In the data rows, 500 means zero.
Here are some points:
array([594., 555., 431., 613., 545., 339., 546., 367., 320., 751., 665., 503., 485., 508., 413., 623., 390.])
array([429., 527., 467., 504., 493., 464., 607., 668., 364., 629., 456., 703., 456., 443., 609., 616., 469.])
array([464., 384., 401., 464., 403., 414., 379., 447., 594., 303., 483., 504., 432., 568., 411., 263., 352.])
array([523., 436., 464., 407., 414., 492., 478., 517., 600., 346., 459., 529., 525., 538., 471., 242., 375.])
array([501., 486., 313., 498., 535., 430., 678., 574., 404., 649., 450., 437., 555., 651., 594., 467., 385.])
array([639., 545., 569., 447., 600., 690., 647., 631., 498., 379., 344., 546., 593., 391., 685., 517., 640.])
array([429., 509., 878., 170., 666., 653., 205., 717., 428., 468., 572., 357., 653., 451., 430., 270., 596.])
array([722., 575., 587., 352., 652., 416., 668., 353., 478., 251., 850., 646., 571., 440., 380., 633., 780.])
array([453., 472., 310., 439., 523., 507., 717., 642., 463., 589., 302., 395., 594., 697., 657., 455., 444.])
array([389., 685., 610., 546., 405., 443., 553., 560., 358., 659., 642., 760., 379., 441., 533., 669., 643.])
array([602., 566., 672., 461., 494., 694., 588., 627., 515., 517., 406., 425., 539., 341., 583., 565., 718.])
array([582., 245., 570., 300., 923., 715., 451., 784., 287., 441., 454., 528., 469., 485., 818., 679., 341.])
array([200., 447., 505., 528., 410., 777., 391., 689., 344., 576., 461., 471., 530., 415., 648., 574., 498.])
array([497., 462., 802., 662., 519., 504., 510., 383., 657., 706., 570., 220., 546., 370., 343., 570., 537.])
array([484., 504., 280., 433., 528., 418., 676., 554., 400., 579., 293., 392., 578., 710., 685., 443., 389.])
array([421., 494., 512., 580., 376., 407., 317., 398., 642., 366., 595., 511., 394., 607., 319., 363., 417.])
array([445., 566., 556., 632., 362., 405., 280., 415., 665., 510., 743., 594., 386., 589., 342., 482., 556.])
array([496., 471., 492., 514., 420., 460., 415., 408., 558., 376., 488., 482., 467., 559., 461., 348., 436.])
array([446., 529., 440., 472., 523., 480., 592., 627., 354., 691., 444., 729., 431., 422., 640., 642., 478.])
array([456., 541., 589., 618., 407., 430., 335., 403., 658., 543., 711., 527., 429., 566., 341., 489., 530.])
array([595., 549., 403., 526., 541., 415., 639., 433., 355., 667., 494., 486., 581., 530., 486., 587., 437.])
array([483., 448., 241., 455., 569., 428., 701., 554., 411., 567., 294., 423., 562., 668., 618., 414., 355.])
array([512., 478., 278., 449., 548., 449., 693., 526., 377., 590., 310., 404., 592., 671., 601., 405., 363.])
array([484., 456., 486., 511., 405., 441., 387., 443., 662., 452., 562., 474., 466., 548., 411., 362., 411.])
array([467., 687., 673., 618., 448., 633., 545., 298., 428., 710., 481., 380., 489., 505., 618., 514., 636.])
array([495., 467., 255., 458., 546., 438., 736., 590., 414., 624., 379., 431., 565., 687., 640., 408., 349.])
array([440., 578., 615., 647., 406., 386., 310., 438., 597., 487., 665., 516., 395., 503., 336., 549., 607.])
array([544., 425., 397., 399., 435., 465., 439., 517., 597., 328., 448., 492., 472., 531., 482., 273., 402.])
array([583., 364., 462., 407., 721., 496., 521., 385., 521., 487., 492., 487., 640., 439., 516., 601., 338.])
array([503., 380., 436., 468., 546., 576., 512., 590., 514., 362., 340., 454., 532., 490., 581., 365., 465.])
array([252., 328., 329., 488., 583., 835., 538., 724., 396., 497., 320., 552., 575., 408., 770., 522., 379.])
array([438., 505., 408., 575., 479., 587., 656., 609., 508., 617., 338., 292., 433., 617., 600., 576., 534.])
array([457., 582., 773., 665., 464., 538., 489., 367., 582., 703., 594., 316., 499., 440., 406., 546., 616.])
array([651., 495., 148., 353., 892., 526., 704., 473., 350., 183., 332., 831., 722., 476., 689., 691., 417.])
array([443., 485., 380., 482., 550., 493., 625., 663., 351., 671., 404., 693., 458., 467., 694., 557., 321.])
array([421., 593., 578., 654., 371., 361., 271., 461., 592., 449., 689., 579., 355., 528., 336., 543., 634.])
array([529., 514., 255., 411., 494., 351., 671., 530., 375., 615., 370., 447., 599., 676., 598., 439., 382.])
array([488., 608., 604., 542., 620., 621., 489., 408., 276., 583., 380., 518., 432., 532., 750., 480., 451.])
array([516., 397., 393., 387., 471., 505., 420., 499., 598., 314., 441., 513., 475., 505., 502., 277., 377.])
Then 24 other points, each followed by its number:
array([512., 419., 739., 572., 552., 458., 500., 348., 615., 653., 559., 223., 595., 434., 372., 585., 442.]) 0
array([427., 516., 452., 464., 487., 486., 615., 604., 353., 577., 441., 687., 443., 470., 604., 517., 413.]) 1
array([414., 529., 554., 628., 361., 380., 293., 450., 635., 457., 666., 549., 417., 611., 320., 507., 600.]) 2
array([568., 427., 485., 392., 455., 575., 519., 550., 527., 297., 335., 437., 513., 473., 548., 279., 476.]) 3
array([531., 502., 534., 649., 526., 382., 499., 388., 345., 707., 665., 409., 496., 456., 355., 686., 474.]) 4
array([464., 472., 323., 477., 495., 445., 638., 575., 469., 608., 396., 400., 535., 699., 600., 442., 462.]) 5
array([196., 316., 317., 501., 625., 927., 570., 776., 348., 538., 286., 563., 600., 373., 845., 570., 378.]) 6
array([413., 643., 603., 614., 339., 399., 372., 476., 547., 589., 748., 636., 333., 492., 354., 605., 731.]) 7
array([564., 580., 744., 510., 523., 738., 654., 656., 525., 541., 356., 501., 516., 295., 641., 578., 707.]) 8
array([521., 472., 444., 532., 416., 426., 347., 459., 670., 322., 532., 571., 468., 583., 373., 317., 405.]) 9
array([405., 643., 556., 503., 464., 528., 571., 487., 322., 694., 532., 636., 387., 419., 591., 608., 544.]) 10
array([429., 660., 574., 489., 446., 486., 526., 486., 402., 567., 570., 673., 432., 443., 501., 638., 578.]) 11
array([480., 419., 353., 440., 416., 414., 428., 494., 601., 385., 471., 480., 489., 624., 455., 350., 381.]) 12
array([529., 413., 392., 392., 392., 437., 426., 492., 571., 267., 403., 492., 465., 506., 492., 299., 369.]) 13
array([579., 377., 622., 452., 619., 492., 577., 375., 587., 565., 554., 358., 633., 380., 360., 570., 396.]) 14
array([544., 524., 359., 571., 538., 347., 534., 365., 352., 662., 546., 488., 501., 569., 474., 592., 420.]) 15
array([255., 472., 510., 522., 451., 747., 405., 637., 323., 575., 459., 492., 515., 437., 669., 561., 487.]) 16
array([383., 531., 658., 625., 423., 610., 427., 590., 398., 641., 600., 388., 529., 456., 481., 655., 631.]) 17
array([518., 484., 317., 488., 544., 433., 653., 498., 365., 618., 377., 418., 573., 628., 555., 457., 383.]) 18
array([533., 411., 625., 500., 578., 476., 491., 365., 587., 558., 557., 423., 588., 405., 367., 563., 464.]) 19
array([538., 404., 398., 362., 437., 537., 477., 510., 551., 295., 444., 530., 515., 520., 480., 218., 371.]) 20
array([304., 525., 587., 596., 434., 616., 353., 615., 337., 654., 630., 395., 466., 430., 530., 712., 613.]) 21
array([484., 382., 410., 450., 470., 480., 408., 457., 576., 302., 427., 519., 509., 541., 458., 253., 389.]) 22
array([450., 641., 588., 651., 371., 389., 261., 420., 594., 541., 739., 591., 332., 528., 362., 616., 702.]) 23
Which of these numbered points is nearest to each point below by angle, seen from the average point of the first points? Its number follows each.
array([577., 519., 239., 451., 534., 381., 726., 508., 336., 615., 411., 501., 590., 627., 542., 457., 332.]) > 18
array([415., 484., 396., 556., 453., 578., 616., 610., 564., 548., 330., 312., 419., 642., 598., 503., 516.]) > 5
array([484., 523., 508., 578., 319., 389., 335., 479., 654., 385., 633., 540., 370., 587., 340., 441., 545.]) > 2
array([485., 443., 397., 517., 433., 423., 317., 411., 649., 376., 625., 590., 423., 564., 369., 375., 440.]) > 9
array([572., 424., 480., 395., 459., 574., 517., 549., 524., 296., 334., 428., 510., 480., 546., 270., 471.]) > 3
array([444., 642., 673., 640., 390., 491., 441., 520., 547., 554., 645., 589., 387., 485., 436., 605., 723.]) > 7
array([397., 493., 608., 617., 408., 562., 435., 565., 316., 698., 712., 362., 439., 460., 443., 684., 583.]) > 21
array([424., 626., 594., 634., 331., 405., 307., 437., 560., 488., 735., 588., 349., 563., 368., 583., 660.]) > 23
array([553., 504., 272., 468., 515., 379., 649., 496., 396., 567., 435., 503., 556., 618., 518., 443., 344.]) > 18
array([396., 725., 616., 521., 378., 487., 501., 505., 384., 612., 599., 701., 364., 444., 500., 647., 638.]) > 11
array([403., 637., 521., 472., 469., 504., 578., 525., 285., 684., 542., 700., 370., 415., 605., 643., 535.]) > 10
array([487., 377., 360., 411., 407., 417., 398., 490., 602., 297., 508., 540., 476., 559., 446., 329., 386.]) > 12
array([413., 510., 538., 631., 375., 345., 258., 483., 699., 470., 698., 534., 361., 578., 320., 476., 570.]) > 2
array([428., 495., 434., 481., 527., 478., 669., 707., 311., 643., 403., 730., 482., 429., 668., 617., 409.]) > 1
array([539., 427., 554., 377., 450., 628., 588., 639., 522., 321., 318., 454., 568., 449., 607., 361., 584.]) > 3
array([572., 498., 297., 544., 576., 337., 581., 351., 309., 689., 499., 460., 535., 572., 492., 588., 359.]) > 15
array([633., 504., 599., 363., 658., 600., 687., 418., 653., 324., 696., 490., 576., 478., 466., 615., 763.]) > 19
array([467., 694., 624., 585., 447., 557., 498., 349., 348., 633., 438., 442., 454., 538., 702., 483., 554.]) > 10
array([535., 588., 563., 648., 475., 417., 471., 423., 309., 735., 721., 419., 431., 447., 351., 722., 535.]) > 4
array([470., 435., 403., 510., 384., 391., 311., 421., 638., 351., 597., 559., 419., 562., 366., 351., 385.]) > 9
array([531., 458., 455., 471., 408., 439., 405., 508., 600., 307., 442., 485., 455., 514., 444., 312., 414.]) > 13
array([411., 658., 673., 615., 427., 503., 418., 511., 506., 591., 626., 595., 384., 429., 408., 608., 722.]) > 7
array([617., 617., 816., 523., 584., 848., 603., 669., 677., 572., 320., 431., 558., 257., 574., 613., 759.]) > 8
array([502., 405., 419., 435., 466., 485., 434., 521., 627., 332., 444., 494., 475., 539., 460., 260., 367.]) > 22
array([550., 521., 662., 477., 508., 754., 613., 666., 534., 573., 421., 417., 500., 312., 620., 543., 719.]) > 8
array([234., 461., 440., 593., 336., 736., 415., 670., 343., 608., 489., 566., 448., 465., 641., 562., 443.]) > 16
array([564., 574., 733., 509., 510., 760., 593., 592., 538., 512., 400., 456., 528., 374., 631., 590., 768.]) > 8
array([526., 591., 604., 651., 471., 438., 474., 399., 353., 737., 695., 392., 450., 444., 364., 692., 553.]) > 4
array([437., 392., 360., 573., 637., 536., 605., 721., 417., 634., 385., 602., 538., 521., 714., 595., 418.]) > 6
array([537., 566., 510., 611., 485., 421., 490., 418., 355., 709., 670., 486., 482., 472., 371., 719., 544.]) > 4
array([577., 561., 492., 619., 463., 370., 441., 387., 351., 659., 664., 452., 440., 445., 326., 649., 507.]) > 4
array([586., 529., 314., 529., 540., 330., 640., 376., 297., 686., 523., 503., 585., 583., 447., 571., 354.]) > 15
array([598., 521., 611., 468., 531., 698., 659., 627., 524., 569., 403., 440., 509., 336., 611., 521., 672.]) > 8
array([607., 561., 462., 644., 518., 318., 557., 398., 304., 717., 640., 486., 524., 507., 380., 676., 448.]) > 4
array([547., 423., 371., 363., 504., 505., 513., 529., 543., 269., 392., 576., 543., 527., 540., 361., 422.]) > 20
array([408., 626., 613., 615., 352., 434., 381., 478., 553., 561., 701., 616., 351., 499., 391., 575., 652.]) > 7
array([527., 491., 739., 613., 533., 501., 469., 359., 559., 672., 573., 219., 543., 415., 367., 601., 516.]) > 0
array([447., 467., 450., 513., 409., 422., 344., 417., 566., 393., 573., 562., 434., 587., 424., 358., 411.]) > 9
array([186., 418., 422., 463., 440., 834., 455., 780., 380., 535., 386., 525., 542., 410., 697., 503., 458.]) > 16
array([488., 436., 444., 525., 431., 435., 346., 476., 637., 337., 491., 481., 453., 555., 373., 348., 444.]) > 9
array([622., 546., 746., 504., 561., 765., 649., 609., 571., 517., 355., 402., 584., 346., 606., 550., 711.]) > 8
array([543., 401., 422., 405., 430., 460., 440., 548., 626., 328., 409., 495., 513., 569., 552., 282., 404.]) > 13
array([499., 400., 393., 405., 401., 430., 401., 445., 574., 289., 440., 521., 462., 541., 455., 273., 354.]) > 13
array([459., 440., 441., 538., 391., 383., 282., 422., 686., 353., 557., 544., 425., 588., 398., 344., 379.]) > 9
array([548., 435., 443., 452., 441., 474., 422., 513., 601., 333., 478., 521., 496., 546., 495., 288., 410.]) > 22
array([360., 663., 641., 642., 403., 441., 374., 471., 480., 601., 689., 627., 336., 465., 366., 611., 713.]) > 7
array([431., 588., 629., 635., 400., 511., 415., 568., 348., 649., 653., 423., 444., 435., 421., 697., 638.]) > 17
array([424., 305., 374., 742., 686., 543., 565., 777., 469., 691., 370., 406., 633., 554., 618., 634., 441.]) > 6
array([479., 613., 562., 567., 519., 570., 478., 417., 364., 545., 466., 571., 432., 522., 658., 465., 476.]) > 10
array([587., 336., 502., 424., 731., 520., 559., 358., 544., 453., 475., 372., 630., 421., 435., 559., 337.]) > 14
array([504., 470., 491., 445., 484., 368., 329., 457., 563., 355., 615., 555., 448., 545., 393., 405., 453.]) > 9
